In the rows, zero is written as 128.
Rotation paths and how fast each direction turns (degrees each step)
Each turn is a multiple of 5 degrees from 10 to 175, or 0.
Each row of a path follows its step; steps can be skipped.
Rotation 1:
step 3: [130 126 126 131 143 126 128 130 129 121 128 129 132 124 112 117 123 119
 126 124 126 129 122 132 131 127 129 128 127 130 122 127 132 122 124 125
 128 126 123 126 120 131 119 123 133 126 138 119 133 134 120 122 133 123
 135 124 126 129 128 113 130 130 136 131 132 132 135 129 133 127 123 138
 123 123 119]
step 7: [120 124 136 134 126 125 128 128 127 133 121 135 135 131 132 128 128 132
 131 125 120 123 125 127 127 129 123 132 126 121 122 133 122 115 129 124
 132 119 130 135 113 133 128 131 130 137 126 140 119 129 119 122 126 127
 129 131 120 132 124 135 130 121 119 136 124 128 135 132 129 130 128 115
 135 126 122]
step 8: [142 131 134 127 129 135 136 123 130 128 123 128 134 120 121 123 137 134
 132 126 129 127 131 132 117 131 134 124 130 125 119 121 127 121 132 127
 115 127 123 131 118 129 128 123 136 132 119 128 134 132 124 128 122 130
 126 140 127 118 126 135 120 126 128 122 130 118 135 137 126 130 133 131
 128 124 129]
step 10: [128 109 133 130 140 128 127 128 126 126 126 135 126 129 138 128 133 135
 133 138 133 128 122 135 128 140 122 132 128 130 130 129 125 140 123 122
 129 132 138 120 125 138 131 128 119 132 125 126 133 114 132 129 129 129
 127 125 123 127 128 131 127 128 124 124 127 129 132 125 123 121 129 131
 138 124 132]
step 14: [134 125 126 146 127 128 132 122 132 130 128 124 122 131 123 133 119 128
 127 133 126 125 122 131 136 122 138 135 130 133 133 131 134 123 126 124
 119 129 120 129 139 118 124 129 119 132 124 126 144 132 130 130 121 123
 132 122 133 128 136 129 132 132 130 131 120 127 132 130 128 122 124 122
 129 129 133]
step 16: [118 129 125 124 135 120 119 136 134 133 127 133 120 122 129 123 119 128
 123 129 137 135 131 125 131 143 133 123 127 127 126 130 133 129 133 126
 130 132 117 130 131 129 118 140 124 118 131 126 127 133 128 132 133 132
 130 128 128 132 135 120 125 123 128 128 129 137 115 122 128 127 133 122
 127 135 122]
step 18: [128 132 127 123 122 134 132 124 125 138 121 120 123 125 124 138 128 123
 120 125 129 128 131 114 122 121 127 128 125 120 135 135 129 122 123 129
 136 134 123 131 122 121 132 127 133 123 134 127 118 132 132 114 130 129
 131 115 124 130 127 123 133 130 126 130 135 131 139 133 132 125 132 130
 131 132 134]
step 19: [130 119 127 126 123 121 133 130 130 128 124 138 134 130 126 122 123 123
 123 124 137 125 115 127 131 122 123 135 137 126 124 128 127 117 131 133
 115 131 122 134 120 130 124 126 137 133 136 122 128 138 129 121 127 127
 128 121 121 132 125 123 134 127 127 129 126 137 126 135 131 130 128 128
 133 127 115]
step 20: [134 128 142 134 129 131 134 125 125 123 131 133 132 132 119 118 122 127
 131 114 128 130 131 129 133 131 129 131 126 131 111 130 125 128 126 129
 127 126 128 127 126 131 117 128 140 126 126 132 131 132 125 125 132 131
 115 131 124 131 128 122 128 116 133 129 129 126 133 133 135 127 124 136
 126 140 138]
Directions:
[128 128 130 130 129 127 126 126 126 127 127 126 127 127 128 127 129 129
 128 127 126 128 128 131 128 128 128 128 129 127 127 127 130 129 128 129
 126 130 131 128 126 127 131 127 130 129 130 128 125 129 129 128 128 126
 129 128 128 128 129 129 127 125 129 130 129 128 127 128 128 128 128 127
 127 128 127]
20
[127 127 129 127 128 129 129 127 132 129 127 128 128 128 132 126 128 129
 128 129 129 130 126 127 129 128 127 128 128 126 129 128 128 128 128 127
 127 128 126 128 129 128 129 130 130 129 128 129 127 127 129 129 129 127
 127 129 127 125 127 126 128 126 128 127 127 129 128 127 127 127 128 126
 130 127 126]
125
[128 129 129 129 128 127 130 131 129 130 128 126 128 127 127 128 127 129
 127 130 126 127 126 130 129 128 127 128 128 128 125 129 129 129 128 127
 127 127 129 127 130 129 126 128 128 127 129 127 129 128 129 129 126 126
 127 128 126 126 125 128 129 129 127 128 129 129 129 128 127 128 130 131
 127 130 128]
65
Rotation 2:
step 0: [123 132 125 125 135 130 121 129 122 125 128 128 136 128 125 135 116 137
 125 129 116 126 128 134 132 124 128 125 130 129 121 124 126 126 129 136
 139 133 126 139 125 129 137 127 130 132 135 127 129 133 119 134 133 118
 120 130 125 132 137 136 132 128 126 127 125 131 133 123 125 128 131 125
 131 136 130]
step 1: [132 127 127 125 135 133 135 126 134 121 128 130 122 132 132 127 133 131
 128 128 131 121 118 123 135 128 127 130 134 135 126 112 128 130 124 133
 131 126 126 127 125 129 134 126 119 128 130 130 122 131 137 133 133 134
 125 119 122 131 128 129 129 132 135 127 135 119 122 128 137 124 127 134
 117 131 117]
step 7: [129 119 124 132 134 131 131 129 123 127 136 124 136 135 131 128 137 111
 127 131 120 124 119 126 137 123 131 128 124 132 135 129 127 134 124 115
 129 124 122 130 130 130 131 124 126 130 129 133 132 127 134 124 128 139
 135 126 128 129 125 137 130 127 129 134 130 120 131 125 129 127 125 131
 119 121 130]
step 8: [126 129 131 133 128 121 135 128 124 127 129 127 126 129 127 136 124 130
 132 128 118 135 137 133 129 131 130 132 130 119 128 134 121 136 133 135
 130 122 124 125 129 132 126 125 134 130 134 132 127 130 122 132 133 135
 131 130 129 124 133 134 125 135 133 126 137 145 136 125 137 130 132 128
 130 130 140]
step 10: [136 129 123 131 138 130 126 126 120 121 132 124 125 120 112 120 139 126
 125 122 131 126 126 135 127 126 120 128 125 131 130 128 131 131 128 127
 125 133 127 134 126 125 130 126 135 135 128 132 134 127 123 129 130 134
 128 129 117 130 129 118 125 129 127 135 131 126 142 129 132 122 121 132
 130 129 135]
step 11: [128 126 131 124 130 124 128 129 121 124 133 125 129 126 124 129 117 133
 136 129 130 126 130 133 126 127 138 133 123 125 125 125 126 127 127 129
 140 127 121 122 125 126 127 130 132 122 126 139 115 118 131 133 121 137
 121 132 129 131 134 136 130 122 130 128 134 119 133 120 123 138 128 126
 124 127 134]
step 13: [134 128 129 133 129 129 125 126 126 123 128 121 126 126 133 123 128 117
 135 125 120 135 126 119 123 124 119 128 127 125 126 124 128 132 136 122
 132 130 134 125 125 136 133 126 130 130 122 128 128 116 126 125 123 129
 129 130 136 126 129 135 136 124 126 139 127 131 131 131 138 119 127 122
 121 129 143]
step 18: [118 122 127 131 139 138 118 123 133 124 127 125 124 129 132 128 133 123
 124 124 136 124 125 125 130 126 120 122 130 129 118 123 128 131 125 129
 130 123 128 132 126 129 120 131 126 134 128 117 141 122 131 129 134 130
 129 125 121 128 132 135 140 133 132 123 135 132 137 125 134 123 130 133
 127 132 130]
step 20: [131 132 133 123 119 130 120 125 133 126 129 130 118 141 125 130 122 137
 124 123 127 123 133 133 138 132 120 121 122 126 136 127 123 126 122 130
 125 132 131 125 129 121 133 132 130 128 129 132 127 127 131 125 134 130
 131 124 128 133 123 120 140 126 126 122 132 120 132 128 135 137 128 138
 125 121 124]
Directions:
[128 127 128 129 129 129 128 129 126 127 129 129 126 129 126 129 128 124
 128 128 127 127 126 129 128 129 127 127 129 128 128 128 128 126 126 128
 131 129 127 126 128 128 128 128 129 129 127 128 132 126 127 128 129 127
 129 130 128 127 126 127 129 128 129 125 126 128 127 128 129 126 127 128
 130 128 130]
135
[128 126 130 126 127 129 131 128 129 128 127 129 129 128 128 129 128 127
 126 127 127 130 126 131 127 130 127 126 127 128 130 128 127 129 128 129
 128 130 130 127 127 127 127 129 130 128 127 127 128 128 129 128 128 127
 128 126 129 128 126 127 127 128 126 130 129 131 130 128 130 130 127 127
 128 126 129]
65
Rotation 3:
step 2: [121 131 127 122 124 138 121 139 128 130 125 124 122 127 122 133 120 113
 130 127 125 134 131 121 126 121 130 123 125 121 127 130 130 125 132 123
 130 132 133 132 130 126 125 133 131 126 128 126 131 119 135 126 126 133
 134 130 131 125 124 138 126 128 133 124 135 129 123 123 121 122 123 124
 124 120 130]
step 3: [125 133 127 115 133 135 114 134 127 131 128 127 135 127 127 126 129 128
 123 127 137 127 126 123 133 137 130 129 122 122 124 135 130 130 128 119
 120 133 136 125 122 135 126 129 129 131 118 120 129 124 128 122 133 129
 132 125 129 127 126 132 118 134 129 120 126 122 134 133 129 131 127 126
 129 130 127]
step 4: [121 127 128 119 123 136 126 128 121 126 129 126 127 118 118 127 132 116
 133 127 136 135 130 125 132 124 126 129 130 122 129 121 132 125 129 135
 132 134 135 133 125 134 127 130 130 125 131 127 124 123 127 122 119 139
 133 122 129 126 123 140 125 132 126 127 129 128 127 136 123 127 126 130
 125 126 120]
step 6: [119 127 123 131 132 136 122 127 128 128 131 128 128 119 125 123 128 119
 126 121 133 141 122 123 133 123 130 122 127 125 129 129 129 125 140 135
 131 125 133 134 126 138 124 132 123 126 132 131 128 130 129 128 129 126
 130 126 129 127 127 135 123 137 125 120 134 129 137 123 120 124 123 126
 128 127 118]
step 7: [129 126 132 125 124 136 125 137 124 123 134 126 127 122 130 132 121 126
 133 126 134 134 126 129 125 131 125 128 131 122 120 135 134 124 130 116
 124 135 130 125 126 131 121 133 122 134 126 121 135 118 131 129 129 136
 133 129 139 128 134 130 123 130 132 122 132 132 130 128 126 120 126 122
 134 122 128]
step 10: [121 122 127 114 132 129 121 130 130 133 132 133 126 124 133 129 128 124
 130 122 136 133 127 124 132 130 130 119 125 126 125 121 129 128 136 126
 126 131 129 131 127 133 128 127 130 130 126 128 128 122 131 126 114 131
 128 117 132 132 127 139 125 135 125 121 138 122 121 128 125 134 126 134
 129 120 129]
step 15: [122 126 122 117 123 136 124 134 128 133 126 128 129 117 124 129 121 123
 130 125 134 127 128 118 126 123 130 120 128 119 124 126 132 129 129 124
 127 118 134 133 125 131 129 121 128 132 120 123 133 126 136 128 126 135
 134 123 135 127 124 134 123 127 133 130 136 130 128 129 126 126 134 129
 123 119 129]
step 18: [116 133 120 127 125 135 116 134 131 126 129 123 131 123 133 129 127 126
 135 121 129 131 124 133 126 133 125 128 122 127 130 121 136 123 126 120
 123 134 132 131 131 135 125 132 123 132 134 131 124 123 131 131 122 133
 131 125 132 128 133 137 118 131 128 117 126 131 131 125 120 128 124 128
 129 132 135]
step 21: [120 129 126 116 129 136 121 127 125 138 132 126 126 121 122 135 133 125
 130 126 136 132 127 126 127 133 134 128 123 129 122 134 130 130 131 126
 130 132 133 121 118 136 119 125 133 124 119 122 132 132 135 126 126 125
 135 119 129 127 130 136 120 127 125 123 132 130 129 129 129 123 132 129
 124 128 124]
Directions:
[127 127 126 128 131 127 129 129 129 129 128 127 128 127 126 127 132 128
 128 129 130 126 128 126 129 128 129 128 128 128 127 129 128 131 130 131
 126 129 126 129 128 128 130 126 128 129 128 127 131 128 129 128 129 129
 128 128 128 129 127 128 128 128 126 128 129 129 128 129 126 130 126 128
 130 127 128]
160
[126 128 129 126 125 126 128 127 126 130 129 128 126 128 129 127 130 126
 126 125 125 128 129 128 129 126 131 128 127 129 128 128 129 127 129 131
 129 127 127 129 127 128 128 129 130 127 127 129 129 128 129 127 128 127
 129 128 127 128 128 129 127 128 126 129 129 128 126 128 127 126 128 127
 129 128 127]
170
[127 128 127 125 129 127 128 130 128 129 127 126 128 130 127 127 131 128
 127 127 128 128 130 128 129 127 127 127 127 128 128 126 128 128 126 127
 130 128 127 127 130 128 128 128 129 129 127 127 128 127 127 125 126 128
 126 128 128 125 127 130 129 130 130 129 127 125 128 130 128 131 129 128
 129 128 129]
55
Rotation 4:
step 1: [132 129 126 143 132 131 134 127 130 125 124 127 134 131 136 140 123 124
 123 131 128 127 134 136 131 122 128 131 122 130 128 130 121 122 123 129
 132 129 128 145 123 121 127 126 125 130 133 131 123 134 129 125 132 131
 124 139 132 126 119 135 119 122 125 131 120 131 130 127 135 125 126 132
 125 132 127]
step 4: [125 124 126 132 121 125 126 130 127 126 131 127 131 129 118 126 125 137
 115 133 131 129 127 134 133 136 132 129 122 135 127 120 136 129 125 129
 130 129 127 128 128 131 127 129 126 122 126 138 123 133 135 123 124 137
 124 115 128 120 135 133 128 129 124 126 126 118 135 128 130 126 131 128
 124 145 128]
step 5: [130 123 122 131 130 137 135 123 130 126 129 133 128 129 127 126 129 121
 115 134 118 132 134 125 131 127 127 128 118 123 126 127 123 130 127 135
 130 121 128 124 138 136 125 125 135 124 127 132 126 123 130 127 131 136
 120 123 120 126 144 126 129 128 129 131 128 128 125 124 125 129 114 131
 132 133 126]
step 8: [139 135 126 123 125 124 126 120 130 127 128 132 135 128 121 126 123 129
 137 133 125 130 129 136 130 127 129 120 130 124 137 134 129 131 115 125
 136 130 133 124 128 127 122 120 134 122 123 128 125 138 126 121 130 127
 131 134 128 127 127 132 139 126 122 126 132 121 124 125 130 117 121 136
 131 123 126]
step 9: [128 130 130 137 123 123 119 135 130 127 136 133 128 136 125 128 127 132
 124 134 135 131 127 130 125 135 135 126 127 119 132 133 132 127 128 121
 133 116 129 131 129 134 123 133 136 130 131 131 128 128 131 135 125 124
 137 128 125 119 126 136 133 124 116 122 129 126 127 138 128 128 120 137
 119 127 127]
step 11: [130 119 128 131 116 125 135 128 117 130 129 129 125 139 122 134 123 141
 133 126 131 125 131 130 118 132 131 139 128 131 125 126 119 128 126 128
 131 132 135 124 131 133 121 138 124 130 129 128 134 134 121 119 128 126
 120 137 125 126 132 128 125 120 125 131 125 135 131 128 122 123 130 127
 127 123 126]
step 15: [129 125 131 127 136 129 129 128 125 128 131 123 135 125 123 128 139 140
 123 129 122 129 124 131 135 130 133 130 126 132 130 128 131 128 125 129
 133 126 123 119 117 125 121 124 120 130 128 131 129 138 139 126 134 134
 120 131 131 120 130 132 123 129 134 124 121 124 130 121 128 134 116 120
 123 133 128]
step 17: [129 132 123 128 129 121 131 129 119 126 117 129 133 124 140 124 128 122
 122 125 124 125 128 124 125 124 132 124 119 127 138 124 127 127 127 122
 131 129 147 128 132 123 124 121 130 130 135 127 130 138 135 135 128 124
 130 134 130 133 120 128 124 128 127 128 119 129 125 126 126 129 121 137
 132 126 125]
step 20: [126 131 131 129 123 123 132 134 122 123 122 122 132 138 116 124 133 128
 120 131 126 133 135 125 122 134 129 134 129 132 130 133 133 133 134 127
 124 129 124 133 134 137 119 133 123 123 125 134 130 130 134 134 129 138
 124 135 129 120 123 135 135 120 126 117 129 125 129 131 128 131 122 132
 124 125 129]
Directions:
[128 130 128 129 127 127 129 129 130 127 129 130 129 129 127 127 127 128
 127 126 128 126 127 125 127 126 128 127 127 128 131 129 127 128 128 130
 128 129 125 127 130 125 127 127 128 126 128 127 128 129 128 129 128 126
 129 128 129 127 128 130 128 127 129 128 129 128 128 129 124 127 128 128
 128 126 127]
35
[129 128 126 127 129 129 128 127 127 128 129 126 125 125 127 127 129 127
 126 128 128 127 128 128 129 128 130 128 129 127 131 126 129 129 129 127
 129 128 129 125 129 128 128 128 131 127 127 128 126 130 128 130 129 128
 130 128 128 130 128 130 128 129 129 130 129 129 129 127 128 128 127 127
 126 129 129]
35
[127 128 128 127 130 127 127 128 129 126 130 129 128 125 128 128 128 126
 128 127 126 129 126 131 128 126 130 127 128 128 126 132 127 129 128 127
 128 126 129 127 127 127 128 129 127 129 127 129 127 129 127 127 129 129
 129 129 127 127 129 129 128 129 128 127 128 127 128 127 128 130 128 126
 130 127 127]
45
